In the rows, zero is written as 128.
Each named move below is a turn or a mirror, shown by a few rows before and after it. Which moves, in which order, take the first row of each later pair to the second? The first pair is answered.
move K:
[108 138 161 107 144 184 106 145 131 104] => [ 88 150 138  93 128 167  94 137 119 117]
[149 115 149 140 166 147 146 109  80 108] => [110 136 112 114 139 121 125  93  64 128]
[119 115  98 166 146 117 137 104 100 170] => [137 105 117 176 159 130 145 113 109 160]
move F:
[142 101 133 165 120 126 123 130 107 138] => [142 104 134 163 122 120 124 126 103 136]
[117 111  92 118  79 151 114 176 190 143] => [149 102 115 128  76 131 156 172 195 113]
[111 117 155 112 168 146 102 143 167 118] => [124 113 162 114 167 140 118 141 169 104]
move Q:
[117 142 128 120 143 128 113 102 105 141] => [148 133 119 146 133 144 122 125 111 151]
[137 111 182 110  64 131 144 153 183 103] => [122 116 185  97  68 123 141 144 180  97]
[116 137  88 124 104 123 110 127 109 148] => [118 138  88 126 103 125 111 128 111 147]
[112 144  85 144 117 108  93 141 147 157] => [104 147  87 138 119 105  91 133 145 154]
move M:
[155 102 176 132 158 137 164 138 149  85] => [130 145 135 118 140  80 155  85  79 108]
[179 122 124 178 113 123 158 132 116 136] => [105 143  92 119  82  87 127 117 123 143]
[134  87 140 125 141 159  77 168 174 123] => [184 118 124 168 154 125 102 115  73 142]
move Z:
[130  95 149  82 120 124 146 110 135 133] => [122 101 120  85  98 127 132 123 134 156]
[140 132 100 146 115 128 149 155 132 137] => [149 125 133 144 139 129 164 145 133 113]
[124 113 142  99 119  91 154 116 161  74] => [115 119  80 111  75 106 123 143 163 124]

Between the rows of a pair lie two moves.
[120 131 151 148 142 153 107 114 117 138] => [142 132 139 164 126 147 122 120 114 142] => Z, Q
[158 103 149 143 142 171 128 178 163 120] => [ 80 133 106  81 106 121  94 150 152 133] => M, M
[129 135 108 122 128 108 133 114 108 153] => [125 116 117 119 129 142 121 149 150 153] => F, M
[159 120  94 159  94 134 129 133  81 144] => [133 112 103 152 117 173  93 150 100 156] => Q, Z
[155 152 136 152 164 134 134  99  65 140] => [153 156 124 152 155 130 132 100  63 148] => K, Q
[ 88 144 125 132 131 127 126 131 110 111] => [121 132 142 155 138 132 147 135 111  99] => Q, Z
[150 132 102 143 109 124 120 134  93 169] => [167 112 165 144 156 140 142 129 110 128] => Q, K
[ 88 130 154 119 170 124 134 116 120 120] => [127 115 132 162 155 160 135 156 132 147] => F, Q
[153 118  48 149  56 154 128 196 144 174] => [146 129  37 145  52 138 127 181 126 181] => M, M
[ 88 130 115  87 103  92 139 113 151 103] => [ 90 137  89  95  89  94 130 116 138 127] => M, K
[129 116 140 125 106 127 135 140 145 125] => [140 130 134 137 113 114 139 117 108 133] => M, F
[106 152 139 120 158 104 123  77  78 121] => [ 82 149  83 108 100 108  98 119 116 151] => Q, M
[146 158  64 168 130 101 133 147  88 171] => [175 129 154 174 197 127 165 145 114 112] => Q, K
[123 135 106 127 116 111 119 133 147 112] => [149 130 112 149 124 123 128 139 144 114] => Q, M
[147 119 127 145 120 136 139 145 140 134] => [132 134 107 137 112 119 130 128 113 148] => M, F
[156  98 134 129  98 113 177 145 153  89] => [112 114 133  91 102  86 162 117 141  84] => Q, K
[ 97 133  82  73  84 134  74 158 182 140] => [185 101 168 113 130 137 154 153 192  68] => K, F
[103 135 117  88  92  87 123 127 133 138] => [172 129 120 160 119 133 131 140  97 166] => Z, M
[116 143 108 106 110  87 118  95 103 141] => [150 119 171 118 154 113 146 101 124 102] => K, Q
[155 133 118 141 134 122 141 114 155 112] => [143 144 111 134 135 106 135  98 137 116] => F, K
[147 125 140 123 122 113 159 118 126 105] => [134 133  97 134 104 133 122 134 115 150] => F, Z
[125 122  77 143  90 158  96 172 133 176] => [127 105 198 119 181 150 136 126 138  88] => Z, Q
[143  96 116 150 130 115 157 154 143 114] => [130 105  94 144 113 101 151 150 136 123] => Z, Z
[127 157 116 140 147 127 119 113  79 144] => [111 155 110 135 145 143 102 126  92 153] => F, Q
[121 125 129 157 105 128  97 152 132 155] => [ 89 132 152 126 125 112  92 128 129 135] => K, Q
[ 97 137 156  94 186 141 119  98 148  77] => [ 72 153  77  94 132 144  79 123 143 138] => K, Z
[147 126 173 126 135 109 142 124 120  86] => [123 146 138 112 112  80 130 110  98 103] => Q, M
[175 149 168 136 135 113 151 120  99 133] => [100 155 137  81 105 106 105 132 134 147] => M, F
[125 131  97 121 101 118 126 142 135 132] => [147 120 138 128 129 119 153 134 137 101] => M, Z
[ 99 140 134 117 133 101 119  89  88 145] => [122  98 154 131 129 161 118 157 167 137] => M, Q
[145  88 116 134  81 165 124 188 192 136] => [197 106 103 182  92 157 144 160 122 155] => K, M
[161  68 173 127 177 167 103 136 156 124] => [156 113  97 145 146 129  84  96  67 183] => M, Z
[118 136 144 128 163 126 122 104 102 124] => [146 115 130 154 142 158 124 150 138 137] => M, Q
[ 90 154 126 108 153 131 117 113  89 123] => [115 129 149 129 167 177 116 148 121 120] => F, K
[133 115 156 157 150 158  99 133 125 124] => [ 91 122 142 124 134 144  81 131 139 126] => M, M
[180 121 167 131 109 132 163 162 167  90] => [132 164 129  96  89  65 149 105 107 104] => F, K
[113 131 112 135 118 136 113 137 133 140] => [134 121 127 143 116 133 136 142 146 121] => F, F
[157 110 193 171 151 161 139 165 129 144] => [121 130 216 130 169 112 145 113 105 115] => F, Q
[135 132 134 129 157 116 148  98  83  83] => [ 96 140 103 122 157 148  93 115  83 129] => F, F
[109 136 103  96  85  64 156 108 133  96] => [125 108 149 101 111 105 162 139 182  71] => M, Q
[ 77 144 137 104 148 126 107 107  85 143] => [100 126 168 125 177 164 110 126 103 134] => Z, Z
[101 117 144  98 127 125 138 122 158  98] => [110 108 129 115 121 158 124 151 169 119] => Z, Z
[119 129 108 125  96 119 121 142 147 134] => [157 124 129 149 112 120 148 135 133 120] => M, F
[157  94 107 144 105 164 130 191 203 129] => [109 115 157  76 131  80 158 109 175  61] => F, Q
[ 83 124 134  98 149 149  81 118 120 123] => [ 86 118 148  90 148 142  95 119 135 100] => F, Z
[110 131 126 118 157 147 101 133 111 138] => [122 130 116 131 149 153 103 144 114 147] => Q, K
[138 138 120 130 111 108 148 126 170 114] => [144 152 117 138 120  95 153 104 135 120] => M, F
[ 86 110 130 112  75 118 114 136 160  80] => [115  95 147 131  86 136 125 151 170  73] => K, Q
[107 113 146 104 152 140 116 129 139 117] => [152 104 146 134 143 144 141 140 140 113] => Q, F
[135 121 159 126 134 106 134 132 142 119] => [121 127 151 115 127  95 129 125 140 121] => M, M
[ 87 123  90 110 100  89 134  94 121 122] => [ 62 113 111 100 132 135 100 112 147 129] => Z, Q
[160 119  91 168  92 117 154 128 127 136] => [111 136  91 126  92  83 141  97 116 127] => Z, M
[104 101 154 134 107 132 116 147 168 120] => [129  99 149 149  97 128 132 151 164 117] => Z, Q
[ 84 162  90 115 135 131  79 112  91 171] => [ 87 129 114 115 138 177  73 161 158 160] => M, K
